[[131 153 126 146]
 [139 115 141 125]
 [155 133 149 155]] => 149

[[111 122 113 130 147 123 136]
 [148 131 136 115 110 156 114]
 [109 126 105 132 140 116 138]] => 116

[[113 154  98 119]
 [127 109 138 118]
 [128 108 148 131]] => 148

[[154 129 131 129 129 129 134]
 [116 133 142 123 124 131 112]
 [110 128 121 127 128 131 128]] => 131

[[132 111 141 138 131 100]
 [128 131 130 154 127 140]
 [117 119 121 120 129 118]] => 129

[[151 118 125 128 126 125]
 [153 115 124 128 126 126]
 [127 129 128 128 128 128]] => 128
---
[133 122 156 143 126]: 156, 143

[[134 153 134 128 119 128]
 [135 142 135 141 145 129]]: 153, 145

[116 150 147 152]: 152, 150

[124 139 127 151]: 151, 139

[102 138 113 120 124 123]: 138, 124

[102 131 129 128 136]: 136, 131

[[133 137 122 109]
 [135 140 119 101]
 [130 132 125 118]]: 140, 137

[[124 118 131 112 140 136 121]
 [133 117 134 131 130 126 127]
 [101 137 134 131 124 132 114]]: 140, 137

[158 119 113 138]: 158, 138
---
[[137 152 140 133]
 [135 147 139 138]
 [126 156 124 129]] Out: 137

[[128 128 129 135 149 152]
 [128 129 130 140 153 150]
 [128 130 137 150 152 139]] Out: 128

[[111  98 151 144 119 134 107]
 [156 128  99 128 148 143 122]
 [116 155 137 139 112 120 141]] Out: 111

[[128 130 143 119 148 130]
 [106 145 149 118 145 126]
 [106 143 138 124 133 124]] Out: 128

[[150 137 143 125 147 116 106]
 [124 110 105 136 100 128 135]
 [138 103 135 120 118 104 113]] Out: 150

[[133 138 105 125 129 129]
 [116 133 119 122 148 104]
 [135 141 113 125 123 135]] Out: 133
---
[133, 150, 103, 127, 114, 129] --> 127

[[147, 139, 137, 126],
 [143, 150, 126, 105]] --> 139

[135, 117, 131, 150, 136] --> 131

[[130, 118, 132, 132, 136, 132, 114],
 [132, 128, 132, 125, 132, 126, 106]] --> 136

[[106, 140, 148, 128, 122],
 [144, 125, 119, 131, 131]] --> 148

[150, 138, 125, 117, 132] --> 125
---
[[110 133 143 129 143]
 [ 99 116 150 109 131]] value 110

[144 151 142 137 142 132 131] value 137

[[143 129 108 100 104 119]
 [128 129 121 141 123 128]
 [137 126 118 137 118 126]] value 108

[121 141 152 118 129 120] value 121

[[127 143 117 128 105 135]
 [132 128 132 135 138 126]] value 126

[[109 133 113 132 100 128]
 [132 122 124 123 123 131]] value 113

[129 146 153 130 128] value 130

[140 117 129 106 119 147 124] value 119
---
array([[135, 125, 137, 143],
       [142, 122, 122, 107],
       [119, 125, 129, 127]]) -> 125

array([[128, 129, 132, 128, 122],
       [128, 149, 116, 123, 140],
       [131, 144, 106, 137, 131]]) -> 106

array([[124, 118, 149, 122, 153],
       [105, 109, 110, 136, 136],
       [127, 150, 117, 121, 141]]) -> 117

array([[110, 116, 126, 134, 149, 124, 119],
       [107, 122, 119, 138, 138, 139, 110],
       [130, 136, 118, 143, 113, 134, 125]]) -> 113

array([[140, 113, 136, 154, 112],
       [127, 140, 144, 127, 133],
       [117, 132, 116, 127, 133]]) -> 116

array([[103, 130, 122, 107, 110, 106],
       [149, 128, 122, 129, 151, 124],
       [119, 155, 123, 141, 107, 111]]) -> 141
---
[116 121 128  99] → 116
[112 123 129 152] → 112
[114 139 103 142] → 114
[ 99 140 126 121] → 99
[104 140 123 105] → 104
[111 126 149 135] → 111
---
[102 138 138 133 131 101 128]
138

[[106 148 134 143 122]
 [138 132 127 126 122]]
127

[111 100 150 108 122]
150

[149 126 133 131 124 139]
133

[115 147 152 140 109]
152

[[125 144 145 142 148 109 126]
 [128 126 124 128 124 127 127]
 [106 141 118 131 128 112 148]]
118

[[128 129 127 128 150 135 126]
 [131 126 129 127 128 128 127]]
129

[123 116 156 152 132 127 154]
156

[[126 119 144 122 149]
 [127 119 143 121 148]
 [131 141 105 131 101]]
105
---
Q: [115 128 131 123 123 147 151]
A: 151
Q: [151 138  98 146 131 120  99]
A: 99
Q: [122 132 101 119 122 122]
A: 122
Q: [129 131 125 129 156]
A: 156
Q: [141 150 134 121 119 134]
A: 134
Q: [101 152 130 123 133]
A: 133
Q: [151 111 128 137]
A: 137
Q: [128 150 129 123 122 126]
A: 126
Q: [149 147 151 115 121 126]
A: 126
---
[132 148 154 103 131] Out: 154

[102 121 126 122 142 121 103] Out: 122

[125 106 155 146 116] Out: 155

[[108 130 149 119 127 112 154]
 [117  98 127 125 100 114 104]
 [126 123 140 125 133 147 126]] Out: 125

[[121 127 116 126 113 132 145]
 [107 126 103 138 125 122 142]
 [122 136 111 118 108 131 140]] Out: 138

[[147 141 142 109 146 138 112]
 [144 143 148 104 151 140 108]
 [142 108 114 139 127 100 134]] Out: 104

[[133 131 131 134 129]
 [142 138 155 131 127]
 [146 131 129 133 135]] Out: 155

[[120 130 120 120 133]
 [117 123 103 134 113]
 [150 113 139 133 134]] Out: 103
---
[124 121 142 153] 124
[149 139 116 131] 149
[132 156 134 135] 132
[105 110 143 133] 105
[127 121 128 102] 127
[104 137 128 121] 104
[152 132 113 136] 152
[106 119 143 138] 106
---
(121, 125, 155, 132, 157) ans = 155
((122, 120, 133, 128, 125, 120, 126), (133, 132, 124, 129, 133, 134, 131), (128, 111, 141, 105, 100, 143, 133)) ans = 129
(156, 105, 124, 135, 147, 118, 119) ans = 135
(133, 100, 99, 121, 110, 131, 136) ans = 121
(121, 135, 103, 114, 154) ans = 103
((112, 99, 130, 123, 153), (136, 143, 153, 120, 110), (137, 133, 152, 106, 110)) ans = 153
(99, 122, 124, 143, 157) ans = 124
((137, 132, 117, 150, 137), (130, 128, 130, 128, 129), (127, 122, 120, 129, 124)) ans = 130
